Each path below is one point turned by a fixed rotation once a step. After each direction that follows a path, write how fast that rotation turns it, in degrees per step (0 if it stays still).
Each turn is a multiple of 5 degrees from 10 to 175, or 0.
Each row of a path follows its step; steps can be skipped.

step 0: [-11   9 -20  -1   5  24 -17  -5 -12   2  11   3   5   3   1  -1  23  23
 -10   2 -12  -7   3  29   9   0  31  -9  -4 -26  -5   6  29  -3  -8  -1
 -11 -10  -5  30   7  -1 -13   0  24   1  16 -14   6  -9   1 -10   3 -15
  10   4 -11 -15  14  30  -5  -7 -15  18  14  -4  25]
step 1: [ 18 -19  -8   6 -25  37  -3 -18   6   1   0  15  -1  -4  36  -3 -11  -6
 -30  18   9  -2  -2 -11  16  23  -1   8   5   5 -20  -1   4  -7   9 -23
   7   6  13 -10   0  16  -9   8  28 -28   0  17  -8  13  -9 -14  18   3
   8 -12  -7  -5  -2  -3 -10  -7  -2  -5 -12   1  16]
step 3: [ -1 -17   0  16   5  22   5   4  -7  10  17  -5 -10  12 -17 -22   5   3
   7   1 -16  -6   0  31  17 -23  11   1  -8 -26 -11  17   3   3 -17  11
 -17   7 -33  17   9  -8  -8  -2 -15  -5   3 -25 -23   8 -19  12  -1 -31
  -2   2  13  -6 -12   3 -24   0   3  -9   8   3  -8]
step 4: [-10   2   6  -7 -10  13  14 -25  15  14  14  21  -2  -2  20   4  10  -2
  -4  12  -7   7 -11   9  28   5   4  -4   1   7 -10  16  27   7   3  -8
   1 -11  12  24  -7   3 -25  -2  18  11  30  15   5  18   1  27  -5 -15
   8  -7   2 -18   5   3  -4  11  20  19 -18  -1  33]
step 5: [ -6  -1   1  18  20  27  -3  -2   8  -6   9 -15   9  -8  16   8 -34  10
 -11  10   8 -20  -4  18   7  32  -1   4   1  11 -14   9  -3   3   6 -10
  -6  18   9  -1  -8  -2  -5  11  22   3  -4 -11  -4  -9  17 -24  18   9
   9  -9  -8  16  -6  11  30  10 -21  20  11 -11  29]
step 6: [ 43  -6 -11  -3   4  20   5   7  13   9  -1 -11  10   1  -5 -14 -12  -4
 -23  17 -12   6 -32  15   3   4  13  22  17 -24  -6   0 -18   0 -23  -4
  -5  20 -14  -6  10 -16   2  16 -10 -15 -19   2  -9  10  -8  -3   5  -3
   0  -9  13 -21 -12 -17   6 -22   1 -19  16   6  -3]
step 8: [-14 -14  11  12   2  32   5  -6  21  11  16 -19 -23  11  -4   5 -18 -10
   3 -13   3 -14 -14   3   0  -6  -4  -2  -6   6 -12  13  12   9   9 -12
 -18   0  13  24 -17 -26  -4 -20   6  14  19   4 -25 -17  -7   9   0 -11
  20  11   2   4 -11   4  -1  36  -7  14  -8 -20  15]
step 9: [ 12  14  -7  15  12  18   0  -3  23 -27  21 -33   9  -1   9  -3 -10  12
 -16  13   9 -11 -16  12   5  14  16  -4  12   4  12  26   2  -4 -16  -1
  14  -3   6  12   1  -2  -3  34 -10  20   5  18  -3  19   5   1  -3  17
   9 -22   7 -14  -7 -12  19  -9  24  10   1  -7  12]
step 11: [ 17  -3  17  12  15  -6   1   3  35  27   8   5 -22  -1 -30  -5  -3 -24
  -7  -6 -28   4 -26  -2   2 -15  -9   8   5 -17  -1 -23   3   4  16 -12
  -3  14  -2  25  -2 -43   4 -10  15  -6   5   0   2 -20   7  -2   0 -11
 -13   8   3   1  21  -2   9  -1   4  -2   4  -5   1]
step 12: [ 10 -22   9   1  12   9   2  -2  10  -9  24 -27 -18   1 -15  21   9  15
  -3  10   3  15   8  -3   8  -2   2  -6  -4   9   2  26  15   4   1  -9
  20   4   7  23 -18 -10   7  22 -19   2  -7  21 -23   9 -15 -17 -15  13
  -4  31  -4  -3   5 -15 -13  28  14  13  -4 -18  10]
step 13: [ -3   7  -3   6  -6  12 -13   7   4 -14  15 -17  25   3  12  10   4  -4
   9 -12  20   0   2   5 -14 -17 -18  13  13  13   4   1  -8  12 -30 -16
  11   4  31 -12  -1 -16  12   6 -10  11  28   8  -4 -11 -11  25   6  14
  17 -12   4 -31 -28  -1  12  -2 -11  24   6 -12  11]
step 14: [-15  17  29  26  17 -15 -17   8  19   4  16 -11  -2  -8  -3 -18 -20  -7
 -17 -14   2  -4 -12 -10  -4 -19  -7   4   5  -4  -2  -1 -11  -8  16  -4
   4  11 -10   1  24  -8  14  13  15  -8  -1   6   0  -8   4  -3  22   6
 -10 -26  30   6  -9   4  11 -25  38   6  -4   4 -14]
[ 0 -2  3 -1  1 -9  2 -2 -1  5 -2 -6 -1 -4 -8 -4 -1 -3 -5  2  2 -4  6  3
  1 -4  4  1  0  1 -5  0 -1  1 -1 -3 -2 -6 -4  3 -1 -3 -3 -3  0 -1  2  2
  4  4 -3  3 -3 -2 -6  2 -2  0  3  3 -3  0 -5  1 -5 -3  2] : 90
[  1  -1  -2  -1  -4   1   4   3  -4  -2   4  -4  -4  -4  -1  -4  -3  -2
   0   1  -1  -1   3   1   2   2   3   1   1   2   0   0 -10   4  -5   0
   6   2   1  -5  -8   1   4   5   3   5   3   6   3   0   2   1   5   2
   8   0   0   4   1   3  -3   0  -1  -2   2   1   1] : 95
[ 2  6 -4 -5  2  5 -1  5 -2  5 -3  3  2 -4  1  2 -3  0 -1 -5  3  3 -6 -1
 -3  4 -1  2  5 -2  6  0  0  4  1 -1 -2 -4 -1 -2 -4 -4  3 -1 -2 -5 -1  3
  1  3 -2  7 -3 -4  4  0  4 -4  2  1 -1  5 -2 -1 -6  2  3] : 160
[ 2  1  6  0 -6  4  3  3  1  6  0 -3  1  4  4 -3 -1 -3  0  1 -3  7 -2  2
 -3  5 -4 -2 -3  2  0 -4 -1 -2 -3  4 -2 -5  0  3 -2 -1  2 -5 -3  1  5  3
  1  1  2  0 -2  6 -5 -3 -5 -4 -2  5  1 -2  3 -5  6 -3  1] : 155
[-2  1 -1  2  5 -2 -5  5 -4 -2 -2  4 -2  0  4  2  0  0 -8  6 -1 -2  1  2
  4  6  3  4 -2  0 -2 -1 -7 -7 -1  0  5 -6  6 -2  3 -8  1 -4  0  2  1  1
 -2  0  2 -2  1 -2 -2  0  1 -4 -4  0  3  1  0  0 -4  1 -4] : 85
[ 6 -1 -1 -6 -3 -9  0  0  1 -4  2 -2 -6 -3  7 -6 -8 -2  3  3 -8 -1  1  2
 -2  2 -5  5  0 -1  5  0  0 -2  2 -1 -2 -1  1  1  0  2  0  3  0 -5 -1 -6
 -3 -5  0 -1 -2 -2 -2 -1  3 -3  1  1 -2  1  0  0  1 -1 -2] : 85
[ 0 -2  1 -4 -2 -2  1  1 -1  4  4  1  1 -2 -2  1  4 -1  0  2 -2  2 -3 -2
 -1  5  4 -3  4 -4  2 -1 -1 -3 -7 -4  3 -1 -2 -2 -2 -3 -5 -2  7 -7 -8 -5
  0 -2  1 -5  3  5 -1 -3 -4  0  7 -3  5  1 -2  4  0 -2  2] : 70

step 1: [ 23 -23   8   7   7  16 -13  -4  15 -24  -3  -1  -6  16   7   5   8  18
   7  -7   2   1  -4   5 -14  16 -11  -5   3   5   3 -19  30 -13  11  -3
   8  24   6   3  15 -11  34 -13   2   9  29 -10   3  -8  -9   1 -10  -5
  -7   4  -1  -8  33  -8   4  14 -10   1  13 -26  -2]
step 2: [ 20 -33 -23  15  -1  13 -20  -9  13  15   8  -7  -3  14  -9   1   8  12
  -4  -6  13 -26 -12   5 -13 -22   7  12  -9 -14  -6  14   6   7   0 -18
  -1  23   0  -5  -7   0   1  10  10   6  -3  11 -28  -4 -18 -12  -2  27
   2 -10   6  -4   6 -33   9  10  18 -10  -4 -10   9]
step 3: [-13  -3 -16  21 -14  -1  -8 -10   6   4 -17 -21  -6  17 -22  -4   6  26
 -13  19  12  31  -8 -19 -15 -15 -15   0 -18 -14  13  10 -14 -10   2   4
  -3  16  -2  -7   4 -13  11  18   8  -2   4  -6   6 -33  14  -9  10  -2
  -9  -3   1 -18  10  -7   6  -5   1  14  23 -13   3]
step 4: [ -7  -3  11   5  19  -7  -3 -14  -1  -8  -4   6  -2  17 -12  19  -2  -2
  -2  16  24   8 -12   9  12  -5   5   7   7   8 -15  21   0 -12  -9  25
  14  25  16 -10 -32  -9  21   6   5  24  -9  -3  19   2  -6 -10  17   1
   2 -15   1 -11  22 -18  -5   0  17 -21   4 -13 -22]
step 5: [  2  -6   3  -2  -1 -13  32  -5  19  10  -2  -3  13  10   5   3  -1  17
  12  25  -2   2 -14  11  16  -9  11   9   5 -31  -1  18  -5 -32 -15  -2
   5  12   8  10   2  -9 -26  -2  -7 -15  -1   8   4 -17   7 -16  22   8
  -3 -27  16  -4 -20  -9   0  -9  18 -20   5   5  10]
step 6: [  9  -4  19  -7   6 -19  16  -4 -13 -44  -1  -4  -3  26  20   2 -14  -5
   1  19  -9   2   9 -18  -1  -3 -12   5 -11   1  31   1  10  -8  -9  11
  22   3 -13  -2   1 -10  -9  19   7 -11   4   3   5  -5   3  -8  32 -14
  19  -7   1  -4 -13   0   0   1   0   2  22 -11 -23]
step 7: [  2 -32   6 -27   1  -4  17 -23   8 -25 -13   0   9  -9  27  21  -9  -7
  24 -18  -7 -17  -4   8   8  -5  13   6   6 -22  14  21  16  -4  -4   2
  19   3  -6 -16  11  -5   0  -9 -10  26  -8  -4  -5  -8 -18   6  -6  -2
 -15  -6 -10 -19   4   8   5  -2   5 -11  -7 -15 -15]
step 8: [  0  -3 -11   0 -26   4   5   8  32  -9 -21  10  -4  14  42  -7  -2  -8
  -2   6   5  -4   1   6   0  -5  -2   1 -16  -8  28 -13  12   0  11  -7
  -5   9   2  10  29  32  -3   9   4  -4   5   2 -11 -15  -5   5   2  27
 -10 -12   8  -6 -20  -8   0  12  22   7  -6 -17 -12]
step 9: [  3  -8   3  -3 -18  -2 -26  -6  14 -23  -3  -5   1   6  13   1  -9  -4
 -13   2   8  -4  -4 -20  -9   6  -3  26 -12  19  -4  13  -9  -6  29   2
   4  -8  -1 -27  35   0  23  28 -13   5 -22 -10  -4  14 -12  -1   7  -7
  -3   4 -20 -25   0 -12  10   7  11   1  12  -8   9]
step 10: [ -8  -9   3   9  -6  21  -9 -10  10  15   6  10  12  -9   1 -10 -16 -15
   2   4  18  -5 -12  -5  -8   6  12  14 -10 -11   5 -19 -28 -13   8  -7
   1  29  14  -2   3  -1   4   5 -14  38 -10  -8  13 -28  -5  14  11  -5
 -12 -21  -8 -23   9   4  -5  18  14  -3 -29   4   5]
step 12: [  1 -30  -3  -2  24  15  -5  -4 -19 -16  18 -21  -2  14 -13  -6   0  16
  -6  -2 -20   9  -4  -6  -6  -1   5  16 -21  -3   2   0  -3  -9  -9   1
   4   9  -6 -12  -6  -5 -13   2 -14  10 -15  10 -10  17 -19   9  52  -6
  -1  -6  -7   0  12   0   2  -5  26  -9 -10  15  14]
step 13: [-12  -3  -6   7   7  16 -18 -11  -7 -12 -19 -27  21  -2  14  18 -14   2
   7  -7  -6  29  -2  -1   5  -3  13   9  -6 -28  21  -3  12  -3 -14  20
   1  11  15   3 -12 -11 -33   4  10  18   3   7  -3 -20  14   9  11  14
 -19  -2  15   0   7  11  -8   1  -3  20   2  19  -8]
[ 5  2 -6  7 -1  3 -1  1 -1 -2  2 -3  3  3  2 -4 -5  4  5  0  0  0  3 -5
 -3 -2  6 -2 -5 -2 -4 -4  0 -5  3 -1  4 -4  1 -1 -1  0  1  2 -2 -5 -6  2
 -3  3  1 -3  2  2  1  4  0  3 -6 -3  5 -5 -1 -6  0 -1 -1] : 110
[ 1 -2 -1  0  4  0  1  4  0  3  2  2  4 -6  3  4 -1  1  1  1 -1 -2  3  6
  2 -7 -7  1 -1 -4 -3 -4 -2  2  1  5  2  0 -1 -1 -2 -2 -4  1 -5 -1 -3 -3
 -4 -2  9 -4  2  6 -3 -1 -1 -1  2 -2  3  6 -2  2 -8 -4  2] : 135
[-2 -3 -1  2 -5 -9  0  4  2 -3  0  0  4  2  7 -5  2 -3  2 -4 -2 -6  7  0
  1  2 -2  2 -2 -1  1 -1 -2 -4  2 -3 -9  0  3 -4  1 -5  1 -3  3  0  0 -5
 -4  1 -1  0 -3  1 -2  1 -2  5  2  4 -2  5  0 -3  1 -3 -5] : 45
[ 1  2  2  3  1  4  4  2  6  1  4  2 -1 -2  3  1  5 -7  1 -5 -1  0 -2  5
  3  0 -4 -1 -1  5 -6  2  1 -3  5 -1  4  3  0  1  2  2 -1  1  2  0  3  2
 -2 -7  0  5  1  3 -4  1  6  5  4 -3  4 -7  1 -6  2  3 -4] : 115
[ 1 -2  4  0 -1 -4 -2 -1 -1  3 -3 -5  3  3  3 -1 -3 -2 -4 -5 -7  1  0  7
  0  1 -3 -2  2 -3  2  4 -7 -1 -5  2  4  2  1  9 -3  0  6  1 -1 -2 -5  3
  2  0 -1 -7  1  2  2  5  2 -1  0  4 -1 -5  2  0  0  1 -4] : 40
[-4  2 -2  1 -2 -2  2 -5  8  5 -2  3  3 -4  4 -4 -2  6 -1 -3  3 -1  3  1
 -5 -2 -2 -1 -1  0  0  0  0  5  3  2 -1  3  5  4 -1 -3 -4 -1  3  2  6  8
  0  0  1  1  7  1  1  0 -1 -1 -9  2 -1 -1 -3  3  5  1  0] : 135
